0: tensor([0.75, -0.55, 0.72, -0.36, -0.65, 0.70, 0.66, -0.52, -0.70, 0.59, 0.33, 0.17, 1.59,
        1.09, -0.02, -0.03, 0.06, -0.23, 0.34])
1: tensor([-0.21, -1.24, 0.12, 1.18, -0.06, -0.22, -0.08, -2.61, 0.82, -1.25, -1.40, 1.54, -1.75,
        -0.68, 0.17, 1.34, 0.73, 0.01, 0.38])
2: tensor([-0.24, -0.98, 1.24, 0.82, -0.67, -0.46, 1.74, 0.47, 0.58, 0.49, 1.31, 2.36, -0.73,
        -0.44, -1.37, -0.92, -0.76, 0.01, 1.77])
3: tensor([-0.26, 0.71, -0.91, -1.58, 1.98, 1.06, -0.58, 0.68, 0.24, 0.06, 1.07, -2.02, 0.29,
        -1.55, -0.11, -0.53, 1.44, 0.17, -0.87])
4: tensor([1.65, -0.59, 1.13, 0.93, -0.06, -1.36, 1.11, -1.49, 1.59, -0.42, -0.64, 2.23, -0.08,
        0.35, 0.03, 1.72, -0.54, 2.82, -1.62])
5: tensor([-0.59, 0.62, 0.30, 0.90, -0.34, 1.79, -3.45, -1.44, 0.28, 0.22, -0.09, -1.29, 1.54,
        0.14, -0.79, -0.95, -1.47, -0.35, 1.67])
6: tensor([0.36, -0.27, -0.29, 1.31, -1.14, -1.20, -1.38, -1.66, 0.89, -2.10, -1.84, 0.41, -1.24,
        -0.61, 0.00, 2.11, 0.48, -0.44, 1.67])
7: tensor([-0.52, 1.77, -1.02, -1.01, 0.97, 0.54, -1.24, 0.79, -0.23, 1.03, 0.88, -2.31, 1.89,
        -0.14, -1.04, -0.70, -1.58, -0.84, 0.28])
8: tensor([-0.15, -0.10, 1.13, -0.52, 0.18, 1.58, -0.34, -0.49, -0.78, 0.86, 0.76, 0.02, 2.00,
        1.15, -0.42, -0.64, -0.11, -0.38, 0.61])
9: tensor([1.44, -1.35, -0.93, 0.99, 0.31, -1.52, 0.76, 1.04, 0.58, -1.43, -0.13, -0.02, -1.66,
        0.50, -0.36, 0.83, 0.53, -0.44, -0.75])
10: tensor([-1.74, 0.18, -1.77, -1.75, 0.81, 1.19, -0.02, 1.03, 1.07, 0.30, 1.16, -1.20, -0.07,
        -0.41, -0.52, -0.94, 0.31, -0.66, 1.08])
11: tensor([-0.84, 1.23, -0.83, -1.16, 0.40, 1.54, -0.28, -0.14, -0.62, 0.37, 0.37, -1.67, 1.49,
        0.41, 1.00, -0.20, 0.42, 0.69, 0.06])
12: tensor([-0.70, -1.87, -1.34, 0.21, 1.14, -0.36, 0.00, -0.53, 1.49, -1.38, -0.54, 0.79, -1.66,
        -0.26, 0.74, 0.57, 1.31, -0.24, -1.19])
13: tensor([-0.24, 0.45, -1.07, -1.18, 1.02, 0.15, 0.19, 1.27, 0.34, 0.78, 1.60, -0.58, -0.32,
        -1.17, -1.22, -1.37, 0.56, -1.73, 0.20])
14: tensor([0.17, 1.11, -0.14, -0.46, -0.54, 0.75, -0.69, 0.73, -1.01, -0.28, 0.20, -0.48, 0.71,
        1.93, -0.07, -0.55, -0.37, -0.41, -0.08])
15: tensor([1.16, -0.78, 2.68, 1.53, -0.17, -0.46, -0.24, -1.26, 0.13, 0.33, -0.30, 1.96, -1.99,
        -1.49, -0.56, 0.62, 0.59, 0.22, -1.27])
16: tensor([-0.92, 0.47, -1.09, -0.50, -0.69, 0.94, 0.24, 1.20, -0.25, -0.26, 0.68, -1.20, 1.13,
        0.82, -1.05, -1.58, -0.14, -1.05, 1.51])
17: tensor([-0.53, 0.02, -0.39, -0.01, -0.38, -0.13, 2.37, 0.57, -0.66, 1.30, 1.47, 0.98, 0.42,
        1.22, -1.14, -2.03, -0.15, -0.40, 1.39])

tensor([-1.06, 0.42, 0.20, -1.55, 1.45, -0.25, 0.98, 0.74, 1.06, -0.25, 0.96, -0.36, -0.01,
        -1.62, 0.83, -0.10, 1.74, 1.87, -2.10]) 3 11 12
tensor([-0.18, 0.07, 0.40, 0.26, 0.27, -0.92, -1.12, 0.05, 0.62, -0.43, -1.15, -0.53, -0.14,
        0.49, 0.80, -0.28, -0.27, -0.02, 0.19]) 14 0 9
tensor([-0.54, -0.17, 0.36, -1.41, 2.21, 0.29, -0.21, 0.49, 0.43, 0.26, 0.66, -1.43, 0.27,
        -1.65, -0.15, -0.81, 1.48, 0.44, -1.53]) 3 13 11
tensor([-0.28, 0.02, -0.70, -0.97, 1.39, 0.74, -0.37, -0.07, 0.37, -0.30, 0.55, -0.96, -0.14,
        -1.46, 0.26, 0.06, 1.28, 0.32, -0.71]) 3 11 10
tensor([-1.27, 0.57, -1.58, -1.48, 0.38, 0.75, 0.17, 0.32, -0.56, 0.16, 0.36, -1.65, 1.79,
        0.69, 0.71, -0.89, 0.81, 0.41, 0.41]) 11 16 10
tensor([0.34, 0.16, 0.12, 0.81, 0.40, -0.24, -1.63, 0.17, 0.23, -0.71, -1.01, -0.45, -0.78,
        0.43, 0.63, -0.05, -0.12, 0.20, 0.23]) 14 9 6
tensor([-1.02, 1.04, -0.24, -1.09, 0.95, 0.07, -1.60, 1.26, -0.06, 1.09, 0.45, -2.26, 1.77,
        0.37, -0.71, -0.71, -1.76, -1.28, 0.97]) 7 16 14
tensor([0.54, 0.23, 1.00, 0.54, 0.29, -1.10, -0.50, -1.93, 0.90, -0.37, -1.85, 1.11, 0.87,
        0.46, 2.50, 1.39, -0.34, 2.73, -0.60]) 4 1 6
tensor([0.27, 2.24, -2.27, 0.29, -0.20, 1.77, 0.23, 0.42, -0.39, -0.46, -1.28, 1.17, -1.25,
        1.88, 0.56, -0.65, -0.45, -1.20, 1.13]) 14 16 11
tensor([-2.13, 1.18, -1.01, -0.23, 0.83, 1.57, -1.18, -1.01, 1.75, 0.71, 0.61, 0.32, 0.15,
        -0.69, -0.51, -0.73, -0.63, -0.16, 1.85]) 10 5 16
tensor([0.82, -1.00, 0.35, 1.56, -1.64, -0.65, 0.69, 2.15, -2.00, -1.56, -1.01, 0.97, -1.24,
        1.47, 1.21, 0.96, -0.13, 0.24, -0.03]) 9 14 0
tensor([-0.52, -0.84, -0.48, -0.09, -0.13, -0.05, 1.16, -0.22, -0.76, 0.52, -0.42, 0.12, -1.28,
        0.93, 1.23, 0.02, 1.32, 1.36, -2.08]) 12 9 0
tensor([0.31, -0.36, -0.34, -0.15, 1.47, -0.35, 0.86, -0.55, 0.47, -0.73, -0.72, 0.21, 0.27,
        -0.28, 1.33, 0.65, 1.76, 1.05, -2.24]) 12 9 3
tensor([-0.58, 0.74, -0.52, -0.68, 0.15, 0.64, -0.22, -0.66, -0.19, -0.07, -0.32, -0.81, 1.09,
        0.33, 1.27, 0.20, 0.37, 0.72, 0.02]) 11 14 0
tensor([-1.06, 0.12, -0.68, 0.10, 1.33, 1.41, -1.40, -0.23, 0.79, -0.32, -0.39, -0.70, 0.30,
        0.07, 1.44, 0.22, 0.20, 1.59, -1.35]) 11 3 12
tensor([-0.63, -0.11, 0.59, 0.19, -0.23, 0.03, 1.03, 0.31, 0.73, 0.43, 1.00, 1.25, -0.24,
        -0.30, -0.84, -0.80, -0.61, 0.26, 1.03]) 2 17 0
tensor([-1.00, 1.11, -0.27, -1.17, 1.02, 0.06, -1.41, 1.28, -0.18, 1.15, 0.65, -2.24, 1.73,
        0.12, -0.65, -0.83, -1.52, -1.09, 0.61]) 7 16 11
tensor([-0.83, 0.80, -0.83, -0.75, 0.12, 1.58, -0.15, -0.46, -0.58, 0.14, 0.64, -1.14, 1.05,
        0.23, 0.42, -0.32, 0.28, 0.57, 0.43]) 11 14 8
tensor([-1.54, 1.36, -1.96, -1.39, 0.63, 1.30, 0.53, 0.90, 0.44, 0.45, 0.76, -0.65, -0.21,
        -0.47, -0.05, -1.54, 0.05, -0.91, 1.08]) 10 13 16
tensor([-0.23, 0.75, -0.41, -0.58, 0.40, 1.08, -0.38, -0.29, -0.59, 0.25, -0.11, -0.94, 0.90,
        0.42, 1.31, 0.47, 0.21, 1.02, -0.19]) 11 14 0
tensor([-0.71, -1.37, -1.21, -0.34, 1.26, -0.11, 0.14, -0.05, 1.31, -0.97, -0.03, 0.31, -1.38,
        -0.57, 0.37, 0.14, 1.36, -0.56, -0.99]) 12 9 1
tensor([0.75, 1.15, 0.27, -0.44, -0.45, 0.97, -1.57, 1.01, -1.94, -0.54, -0.27, -0.65, 1.49,
        3.01, -0.02, -0.28, -0.36, -0.18, -0.22]) 14 8 0
tensor([0.66, -0.55, 1.60, 0.69, 0.04, -0.20, 0.17, -0.55, 0.29, 0.53, 0.28, 1.22, -1.58,
        -1.41, -0.62, 0.07, 0.58, -0.17, -0.66]) 15 1 2
tensor([0.90, -0.06, 0.58, 1.10, -2.00, -2.02, 1.58, 1.38, -0.90, -1.10, -0.59, -0.15, -0.57,
        -0.45, -1.43, 1.01, -0.57, -2.47, 0.77]) 9 2 0
tensor([-0.37, 0.08, -0.34, -0.70, 0.95, 0.55, 1.12, 0.52, -0.11, 1.69, 1.42, -0.07, 0.03,
        -0.38, -1.69, -1.80, -0.46, -0.89, -0.17]) 13 17 10
tensor([-0.51, 0.15, -0.86, -2.05, 0.08, -0.62, 0.80, 1.41, -0.14, 0.19, 1.22, -0.21, 0.65,
        -0.37, -0.35, -1.02, 1.90, -0.88, 0.09]) 13 10 16
